One turn moves every row onto another: examples first, then more rows asked
rivim: [ 15 -25  29 -12   0  -5  35  -8 -15  31 -30  15  51]
sasa: [ 43 -37  -7   0  -7 -22 -14  12   8 -64 -22  -6  12]
Dubi: [-30 -16  11   5 -16  46  -4  16   0 -53 -18 -43   8]
puvob: [ 55  18  18 -22   9 -27 -30   6 -14  11  26  -6   8]
bup: [  0  39  -2 -16  62  17 -23 -16  15   9 -34  18   5]
Fimem: [ 25 -28  19 -18  10 -15  20  50   7  32  10   1  36]
nir: [ 26  36 -15   3  56  14 -21 -18  25   7 -27  31 -13]
zedef: [-10 -11   4  20 -53  19   6 -31  -7  22  28   9   8]
selab: [-35 -55   7  21  11   7  35   0   6  -4 -17 -34 -21]
dedaf: [ 20 -50   0  -6   8 -12 -13  -6   3 -69 -36  -1  24]
sos: [-11 -20   9  45 -35  27  27  13   6  21  -7  25   5]
zabal: [ 29 -52   8 -10   9  -3  13 -52   1  17   7  28  28]
bego: [ 31 -21   2 -15 -19 -27 -14  20  -6 -56 -23 -27  26]
Bavis: [-38 -32   7  -6 -17  26 -17  -7   8  14  53   0  13]
nak: [-40 -39  16  20   2  33   7  36  18  13  21  18  11]
luz: [ 35  54 -18  -8  39   2 -28  -8  19  12  -9  13 -13]
totez: [-12 -28   2  27 -15  50   6 -10   6 -58 -28 -18  -6]
mur: [ -5 -47  -8  36 -14  -1  41 -15   5  -4  -8 -29 -34]
fudef: [ 11 -21 -11  25 -32  41  -2  -7  12 -59   0 -23 -20]
Fitem: [ 17 -27  35   6  59   5  -1 -14  -4  -3 -42  40  19]
sumel: [ -2  55 -12 -22  31  35 -15 -25   8  16  -9   0 -18]
Murop: [  0   1  45 -39  45  -9 -22  15 -22   9  -9  -2  34]
punus: [ 73 -11   9  20  20 -15  -7 -18   2   0  -6  40 -11]
Miri: [ -4  -7  -3   5 -34  37 -13  16   3 -53  10 -49  -8]
gam: [  8  44 -15  -2  44  41  -8   5  25  16 -18  18 -27]
zam: [-38 -43   4  -2   1  -3  20  -1  -3   3  10 -59 -14]
beti: [ 42 -51   0 -18  17 -11  -3   5  24  17  46  15  16]
Rimon: [ 11  57  -4 -26  44   6 -30  -3   9  14 -16   0   6]
Dakol: [ 15  59 -16  -3  25  33  -6  -9  13  21 -19  10 -23]
teb: [ -6 -34  -9  12 -24 -11  21 -12   1   3  19 -55 -29]
gino: [ -7  39 -12 -19  50  45 -21 -14  22  12  -5  10 -19]
Tekap: [  9 -33  10 -24  -3 -16 -15   0 -12 -60 -35 -21  37]

bego moves to Tekap
Dubi moves to totez
Dakol moves to sumel
And these:
nak moves to sos
mur moves to teb
beti moves to Fimem
Murop moves to Fitem
nir moves to luz

One turn moves every row onto another: examples first, then more rows asked
Ses: [  4   9  23  -7  67  14  18 -34   7  29  -9 -57  10  36 -17   9   6 -25
  -2  -6   3  15 -14 -34 -45  31  -8  -8 -50  -2  25  17  19 -41 -25]
zabo: [ 12 -34  20   9  33   8  17 -16   8  34 -11 -16  -4  46 -23  11   2  -8
   6  21   0   2 -27 -16 -49  39  21  52 -52 -37  47  12  35 -10 -28]
Kipet: [ 26  32  60 -32 -20 -15  13 -18  28  -2  29   1  19 -17  -6 -55  24   0
  11 -16  -4  18   6 -11   8 -46  33  36   2  27 -21   6  11   0 -63]
Rized: [ 18 -20  28 -11  68  29   3  -8  31  36  -4 -35  17  35 -29   0  -6 -18
   9  -7   6  22   0 -22 -45  12 -12   7 -59 -12  52  11  15 -18 -30]
rov: [-20 -16 -34  17  11  43 -35  -9   1 -63   8  20  52 -15 -18 -30   1 -22
 -42 -28  48   9   4  33 -10  49   2  31  35  30   4   5 -18 -27   2]
sil: [ 15 -20  74  -8 -46  -7  -5 -24  22  -9   8  22  44  -1  -7 -28  35  11
  29   3  10  16 -17  -5 -19  -8  62  59  -8  24  21 -12  36   7 -54]
gedok: [ 20 -14  16  24  42 -17  33 -31   2  44  11 -31 -17  33 -19  11   6 -13
  -1  10 -42   6 -12 -50 -36   1  -3  13 -45 -16  25  34  44  -6 -17]
Gan: [-40  27   4 -48 -33  29  -1 -40 -26  56  27 -22  -7  30 -27  25  27   0
  -5   2  -9 -14 -30 -10 -58  -2   3 -16 -36  11   6  10   0 -27 -32]
Mal: [ -2 -32 -46  42 -17   9 -10   0  -4 -44  33  50  10 -20 -20 -36  -4  -5
 -47 -10   1  -5   6  25   8  17  11  68  45   5  -4  26   3  17   6]
Mozis: [ 22   4  79 -36 -15  13 -15 -14  42  -9  15   3  57 -12 -13 -44  24  -1
  26 -20  22  31   6   0 -10 -26  32  30 -12  38  16 -12  11  -5 -61]
fori: [ -9 -21 -32  56 -24 -18  -5 -15  -1 -42  12  54  17   5 -35 -15   5  -7
 -57 -14  -2 -27 -19   8  -4  40  -8  58  53   7   2  27   7  12  14]
vabak: [ -2  26  73 -17 -23 -11   3 -53   8 -19   3 -20  53  -7   4 -23  44  -9
  15 -15  12  23 -18 -27 -17   0  40   7  -4  54 -13  -7  25 -37 -48]
Todul: [  7  39  55 -30 -36 -16  15 -35   5 -12   7  -6  22  -2   4 -41  33  -4
   8  -2  17   9 -21  -1  -6   1  59  51   3  21 -29  -4  12 -24 -62]
mas: [-20 -25 -11  31   6  24 -38 -11  18 -55  -7  33  65   7 -40 -10   4 -19
 -46 -35  43  -5 -11  18 -20  58 -23  25  35  34  28   5 -12 -13  11]
sep: [ 30   1  11  -3  55  -3  31  -6  20  49  17 -27 -26  29 -26 -13 -10 -13
  -3   2 -29   8   2 -30 -24 -13 -11  26 -45 -31  20  35  20   1 -31]
tes: [-26 -41 -25  36   3  40 -39 -17  -3 -64   7  25  63 -12 -18 -14   9 -18
 -36 -25  40  12  -1  22 -19  54   4  24  30  38  20   4   0 -21  11]
kazil: [-28  33  -2 -61 -31  31   0 -23 -16  63  36 -13 -23  28 -33   7  16   3
  -8   1  -8 -15 -22   1 -50 -15   1   3 -33  -5   2  13 -13 -13 -41]
kiku: [-36   3  12 -29 -40  23  -4 -44 -23  58  32 -12  -1  28 -31  35  31   4
   1   4 -26 -11 -30 -26 -63 -11  -2 -21 -38  17  22  13  17 -11 -22]
rovub: [ -3 -14 -36  42 -17 -13  -7  -4   7 -38  16  53  12   3 -38 -27  -1  -9
 -61 -17   4 -26 -12  20   3  31 -12  68  50  -1  -1  28  -6  17   5]
Dagug: [-14 -28 -47  57 -23  -2  -4 -22 -19 -51  26  42  13 -18 -11 -22   7  -9
 -48  -5  -7  -9  -5  12   2  28  16  55  46  13 -11  29  16   3  15]
Kapo: [-21  -3 -19  21  12  22 -31 -12  13 -55  -6  23  56   7 -37 -20   2 -23
 -54 -38  46  -6 -12  21 -14  59 -25  24  40  31  11   9 -23 -21   7]
vil: [-29 -22  17 -28 -47  31 -12 -29 -12  61  32   7   0  30 -37  32  25  12
   7  10 -22 -11 -28 -14 -67 -13   5   0 -44   6  42   7  18   5 -27]
nefeg: [ 13  -4  75   8 -41 -26  12 -47  13  -7  19   4  39 -12   0 -20  44   3
  21  -6 -23  18 -12 -40 -10 -29  42  20  -1  46  -2   6  50   0 -40]
lud: [ -7  -8 -35  40  16  14 -16 -23   0 -49  38  14  38 -32 -16 -30   4 -24
 -48 -40 -10  13  25  -9   8  -4 -28  -8  44  51 -13  33  -1  -8  18]
tunog: [-18  13   6 -63 -25  42 -11 -10   1  67  42  -4 -14  24 -42   3   9   6
   0  -4 -11  -6  -8   3 -50 -33 -10  -1 -40   0  24  12 -12   2 -42]
mezo: [-23 -12  17 -49 -33  48 -21 -12   3  64  34   5   3  29 -43  17  15  10
   9   1  -6  -4 -14   2 -60 -22  -1   2 -48   3  45   2   2   6 -35]
fifi: [ -4  -3 -20  45  14  -8 -13 -21  16 -41  24  25  38 -11 -39 -20   5 -23
 -58 -46 -13  -4   7 -17   4   4 -51  -7  50  45  -2  35  -3   1  21]
fekub: [  5 -14 -16  44  16   0 -19  -8  27 -38  26  34  43 -12 -44 -23  -2 -18
 -52 -47 -11  -2  17 -12   3  -6 -54   2  45  42  13  34  -5  14  19]
goza: [  1 -34 -27  45  15  22 -27 -11  13 -47  40  28  45 -35 -24 -28   1 -16
 -40 -38 -12  17  29  -7   3 -12 -30  -1  37  48  12  30   5   8  19]
bezog: [  8   8   5 -12  43   4  28 -16   0  35  -8 -32 -22  45 -18  -3  -3 -16
  -7  16   8   0 -27  -8 -38  42  19  52 -44 -42  15  19  15 -27 -39]

fifi moves to fori
vabak moves to nefeg
Mal moves to rov
And these:
tunog moves to kazil
bezog moves to Ses

One turn moves every row onto another: examples first, then more rows asked
Kiged: [-30  18 -24   9   2 -30  23 -33  28  24 -20 -36 -23  19 -24  12 -26]
vok: [  8  -8   7  21 -42   8 -22  53 -54  14  11 -29 -12 -42  23  -2  22]
dun: [  6 -23  -3  33 -35   9 -19  52 -48  11   6 -30   2 -43  27   4  18]
zoti: [-40 -31 -35   2  28   4 -30  37  11   4 -17  -7  -3  22 -52  23 -16]
zupon: [-21 -25 -17 -34  28   5 -17  17  17 -22 -16 -34  29  16 -55  -7 -30]
fon: [  7 -22 -16 -20  -3 -19  -9 -24  21 -43  -7  10  -2  31 -37  -6  45]
tib: [ -2 -29  -2  21 -41  10  -6  59 -57   6   2 -20   0 -40  25  15  17]
miru: [-10 -14 -28 -21  21  11 -12  24 -13  12 -26  -9  33  -5 -48  -7 -64]
suni: [ 15   0  33  31 -53 -11  18  29 -42   9 -30 -23 -22 -20  36  24   9]
Nube: [ -9 -17 -11 -21  41  31  10  25  -5  -8 -10 -15  45  22 -38 -23 -30]
mib: [  2  45  14  21  20  -5  26 -41  19  -9 -32 -26  -2 -15 -27 -38 -16]
kisi: [ 17  -8  -3   1   7   8   3 -10 -10 -43 -16  26   0  20 -33 -28  64]
Rap: [  1 -16   6  26 -35  15 -11  48 -58   7  18 -36   5 -41  26   3  20]
sok: [-17 -37 -15 -26  28   2  -5  19  -9   4 -12 -24  37  21 -67 -12 -31]
lega: [-20  30  -2   6  11 -30   9 -27  49 -17 -22 -22 -16 -10 -39 -24 -16]
seda: [ 13  60  -6  27  22 -29  18 -32  17   0 -27 -16   5  11  -7  -5 -23]
Tal: [ 17 -23 -20   0 -10 -10  -8 -22   4 -23   0   8 -19  30 -45 -18  54]
Zile: [-12   6  46  37 -27 -17  -5  51 -47  27  -2  -5  17 -21  27   5 -23]
kili: [ 23 -11  45  34 -43   1  25  30 -33  10 -20 -31 -15 -18  33  26  13]
rar: [ -5   7  32  37 -34 -22 -10  51 -44  34  -8  -8  14 -12  31   4 -21]
kezib: [ 25   7  11 -48  -5  -5  10  -9   1 -33 -12   8  14  29 -45  14  44]
Tomo: [  6  39   0  22  -9 -26  29 -24  25   1 -45  -4 -41 -18 -32 -17 -17]
tavot: [ -8  -4  39  23 -33 -23   2  54 -45  34  -1  -1  16 -19  26   7 -17]
gebi: [ 28 -15  40  29 -43  -2  18  28 -29  15 -26 -35  -9 -32  35  26   1]
Pab: [ -4  13   6  27  16 -21  17 -36  41   6 -29 -27 -21 -19 -49 -23 -23]
Fenol: [ 22 -31 -45 -20 -19   1   8  -3 -21 -24  -7  25 -10  14 -30  -5  50]
Nelo: [ 19 -16  37  31 -46 -10  22  34 -36  15 -33 -35 -10 -21  32  27  13]
tosas: [  7  60   9   3  11  -9  -3 -21  44  -8   8   9  -3  -7 -31 -16 -10]
felaf: [ 28   0 -20  -7  13  -9   0  -5 -29 -45 -41  -6   0  16 -38   7  66]
mot: [ -7  -3  -6 -35  38  27   0  18  18 -20  -2 -24  35 -36 -55   1 -16]
vasis: [-11   3  24  36 -33 -10  -7  47 -42  29  -6  -8   9 -25  34  10 -34]
gabeb: [-13 -24 -34   2  -7 -27 -23 -39 -14 -20 -30  -5 -21   5 -42  26  44]
botin: [-13  -6 -41   1  56  13   4  51   0  -8  -5 -14  39  -3 -36  -3 -20]

tavot moves to gebi
Rap moves to Zile
felaf moves to botin
And these:
vasis moves to suni
tosas moves to kezib
lega moves to fon
Pab moves to Tal
Tomo moves to Fenol
mib moves to kisi
zoti moves to Kiged
Nelo moves to dun

One turn moves every row onto another: examples first, then more rows asked
tineg: [-17  -6  -5  -7  -9  21 -16  -8  -3  61  26  28 -15  -3   8 -29  -6  42
  20  29  10   8 -15 -56  11]
Katov: [-52  -4   7 -35  -6  34  -3 -45 -36 -19 -16  22  45  -5  15 -44  15  35
  44  45 -20 -11  24  -6 -11]
fuzib: [-35   1  -2   4 -35   2 -30 -14   6  64  27  26   5 -33   2 -38 -14  24
  26  24 -17   4  -9 -53   9]
Nugil: [-63   4  -7  31 -19 -42  31   4  18 -40 -34 -33  20 -36  21 -17 -84  23
 -10 -39   1 -52 -39 -12  -2]
gar: [-36  30 -12  34 -34 -28  16  55  26 -40 -12 -13  28   9  19   0 -47  48
   3 -29  -7 -60 -14  16  -2]
Ladu: [-36  -2 -11  27   2 -10  57  31  25 -45 -13   1   4  -2   9   3 -66  55
   8 -17  37 -56 -44  -5   7]
dud: [-20  -3  22  -5  24  24   8 -34   4  36 -15 -50  19  10  -6  13  19   4
  12 -30  44  22 -15  -4 -17]
bedi: [ -7 -26  -4  -9   1  11 -13 -31 -18  63  -6  -6 -18  -2  23 -33 -19  31
  -4  20  -2  15 -11 -63  -2]
diral: [-61  20 -12  30 -29 -30  39  26  34 -45  -9   1  23 -31   7 -14 -69  37
  20 -29  16 -62 -37   3   9]
mumum: [-42  20  -5  32 -35 -46  13  36  14 -36 -32 -35  27   5  30  -8 -64  33
 -14 -40 -25 -55  -6   8 -12]
kesil: [-57 -14   9 -36  -3  30  -1 -58 -43 -15 -30   7  42  -5  21 -45   5  29
  29  38 -26  -5  23 -11 -19]
finot: [-38  -9  -6  23   8 -27  47   6   9 -44 -40 -33   1  -6  24  -8 -79  34
 -19 -31  23 -51 -44 -14  -6]
Losag: [-29  18  23  -3  11  31   5 -16  20  34  12 -19  30   0 -24  18  32   7
  41 -23  53   9 -11   8  -6]
Vezag: [-50 -14  11 -33   4  36   9 -48 -41 -18 -27  12  39   6  20 -43  13  38
  37  41 -17 -10  22  -6 -14]
nurus: [-61  -9  10 -30 -10  29  -8 -54 -39 -17 -22  12  47 -12  18 -46  10  25
  38  36 -28 -10  21  -3 -15]
betap: [-25   6 -10  27 -10 -34  25  35   8 -38 -41 -39  13  22  38  -2 -62  47
 -27 -36  -5 -53 -16   2 -15]
zel: [-48  26  19  -1  -9   8 -13 -23  22  37  10 -34  47 -25 -23   7  23 -14
  37 -36  21  13  -3  11  -9]
Rago: [-31 -12  -5  -1 -27  -9 -34 -34  -6  64  -2 -11  -1 -29  13 -45 -27  11
  -2   7 -25  18  -5 -66   2]
Nepel: [-20  12 -13  27 -13 -24  28  52  16 -41 -28 -10  12  33  30   7 -49  59
  -6 -22   6 -57 -17  13  -6]
pas: [-43   3  25  -1   4   5  -9 -48  10  40 -15 -57  36 -16 -10   4  10 -16
  16 -40  20  22  -4  -3 -16]

kesil moves to nurus
mumum moves to gar
And these:
Rago moves to fuzib
diral moves to Ladu
dud moves to pas

